[[114 121 131 119 121 113 114 114 148 112 124]
 [141 119 134 118 118 141 141 141 124 141 122]
 [123 128 134 128 128 124 123 123 115 124 122]
 [123 108 155 105 106 123 123 123 117 123 102]
 [136 129 130 129 129 137 136 136 116 137 126]]
->
[[123 108 155 105 106 123 123 123 117 123 102]
 [141 119 134 118 118 141 141 141 124 141 122]
 [114 121 131 119 121 113 114 114 148 112 124]
 [123 128 134 128 128 124 123 123 115 124 122]
 [136 129 130 129 129 137 136 136 116 137 126]]

[[122 156 131 127 131 131 155]
 [112 131 146 111 147 146 131]
 [145 122 109 146 109 109 122]
 [111 132 147 110 148 147 132]
 [112 130 147 110 147 147 130]]
->
[[145 122 109 146 109 109 122]
 [112 130 147 110 147 147 130]
 [112 131 146 111 147 146 131]
 [111 132 147 110 148 147 132]
 [122 156 131 127 131 131 155]]

[[126 123 123 130 109 151 124 109 108 116 110 121 147 108]
 [154 143 127 121 144 119 147 101 144 133 146 107 137 107]
 [111 150 132 143 136 124 143 114 121 137 126 107 150 150]
 [150 151 154 118 109 127 117 152 115 119 145 154 135 146]
 [112 137 133 141 144 135 135 110 138 145 140 113 129 150]
 [145 117 122 121 115 128 121 144 126 125 114 147 129 104]]
->
[[145 117 122 121 115 128 121 144 126 125 114 147 129 104]
 [126 123 123 130 109 151 124 109 108 116 110 121 147 108]
 [112 137 133 141 144 135 135 110 138 145 140 113 129 150]
 [154 143 127 121 144 119 147 101 144 133 146 107 137 107]
 [111 150 132 143 136 124 143 114 121 137 126 107 150 150]
 [150 151 154 118 109 127 117 152 115 119 145 154 135 146]]

[[127 157]
 [133 141]
 [105 132]
 [156 137]
 [106 143]
 [137 146]
 [122 140]
 [142 106]
 [134 152]
 [132 125]
 [136 111]]
->
[[142 106]
 [136 111]
 [132 125]
 [105 132]
 [156 137]
 [122 140]
 [133 141]
 [106 143]
 [137 146]
 [134 152]
 [127 157]]

[[122 135 130 141  99 111 125 151 153 139 142 157]
 [148 136 127 127 104 135 154 120 111 126 136 128]
 [137 116 110 154 142 124 111 145 138 125 103 110]
 [100 105 107 152 139 130 119 141 138 136 142  99]
 [119 125 133 139 103 107 101 156 143 139 124 143]
 [121 102 140 106 139 136 157 128 104 113 137 113]
 [138 138 157 151 115 101 142 105 153 150 136 140]]
->
[[121 102 140 106 139 136 157 128 104 113 137 113]
 [100 105 107 152 139 130 119 141 138 136 142  99]
 [137 116 110 154 142 124 111 145 138 125 103 110]
 [119 125 133 139 103 107 101 156 143 139 124 143]
 [122 135 130 141  99 111 125 151 153 139 142 157]
 [148 136 127 127 104 135 154 120 111 126 136 128]
 [138 138 157 151 115 101 142 105 153 150 136 140]]

[[137 137 121]
 [130 125 106]
 [150 116 131]
 [144 121 113]
 [121 140 139]
 [110 134 119]
 [112 120 139]
 [131 124 118]
 [110 117 116]
 [125 143 140]
 [121 130 114]]
->
[[150 116 131]
 [110 117 116]
 [112 120 139]
 [144 121 113]
 [131 124 118]
 [130 125 106]
 [121 130 114]
 [110 134 119]
 [137 137 121]
 [121 140 139]
 [125 143 140]]

[[115 111 152]
 [122 114 141]
 [157 144 102]
 [145 137 107]
 [113 109 149]]
->
[[113 109 149]
 [115 111 152]
 [122 114 141]
 [145 137 107]
 [157 144 102]]

[[121 121 125]
 [126 134 127]
 [153 128 136]
 [113 127 123]]
->
[[121 121 125]
 [113 127 123]
 [153 128 136]
 [126 134 127]]
---
[[153 150 148 144]
 [137 140 137 134]
 [110 111 103 108]]
->
[[144 148 150 153]
 [134 137 140 137]
 [108 103 111 110]]

[[132 113 139 136 124 137 135]
 [118 109 132 126 117 124 122]
 [150 132 131 135 130 136 126]
 [132 120 133 131 123 125 137]]
->
[[135 137 124 136 139 113 132]
 [122 124 117 126 132 109 118]
 [126 136 130 135 131 132 150]
 [137 125 123 131 133 120 132]]

[[143 105 110 107 124 142]
 [137 129 129 129 111 118]
 [113 136 132 134 146 145]]
->
[[142 124 107 110 105 143]
 [118 111 129 129 129 137]
 [145 146 134 132 136 113]]

[[135 116 126 129]
 [130 128 135 129]
 [136 125 119 126]
 [127 129 124 135]
 [134 115 114 127]
 [123 124 135 131]
 [119 130 132 131]
 [132 157 111 136]
 [135 132 109 128]
 [120 118 109 126]
 [134 134 108 128]
 [116 122 117 126]]
->
[[129 126 116 135]
 [129 135 128 130]
 [126 119 125 136]
 [135 124 129 127]
 [127 114 115 134]
 [131 135 124 123]
 [131 132 130 119]
 [136 111 157 132]
 [128 109 132 135]
 [126 109 118 120]
 [128 108 134 134]
 [126 117 122 116]]

[[120 125 108 120]
 [117 122 121 123]
 [151 131 127 112]
 [126 146 123 124]
 [145 119 116 117]]
->
[[120 108 125 120]
 [123 121 122 117]
 [112 127 131 151]
 [124 123 146 126]
 [117 116 119 145]]

[[116 132]
 [149 106]
 [150 106]
 [109 130]
 [148 106]
 [109 132]
 [110 128]
 [119 133]
 [148 108]
 [147 103]
 [118 133]
 [146 104]]
->
[[132 116]
 [106 149]
 [106 150]
 [130 109]
 [106 148]
 [132 109]
 [128 110]
 [133 119]
 [108 148]
 [103 147]
 [133 118]
 [104 146]]
---
[[124 124 103 121]
 [118 151 133 125]
 [119 129 113 104]
 [110 133 127 142]
 [111 114 116 117]]
->
[[124 103]
 [151 133]]

[[114 102 124]
 [115 103 121]
 [113 113 138]
 [114 102 124]
 [115 103 121]]
->
[[102 124]
 [103 121]]

[[113 123 114]
 [105 130 127]]
->
[[123 114]
 [130 127]]

[[152 144 136 120 126]
 [149 143 142 127 126]
 [155 150 128 130 123]
 [151 144 139 126 126]]
->
[[144 136]
 [143 142]]

[[140 146 107]
 [137 122 137]
 [134 141 155]
 [145 147 109]
 [135 142 125]]
->
[[146 107]
 [122 137]]

[[131 103 134 137 135]
 [128 114 119 134 144]
 [125 131 145 142 129]]
->
[[103 134]
 [114 119]]

[[108 125 124 150]
 [151 126 138 111]
 [146 123 138 113]]
->
[[125 124]
 [126 138]]

[[128 128 128 128 128]
 [147 127 110 104 123]
 [103 139 123 124 112]]
->
[[128 128]
 [127 110]]

[[113 132 156 128]
 [103 124 103 111]
 [119 140 134 102]]
->
[[132 156]
 [124 103]]
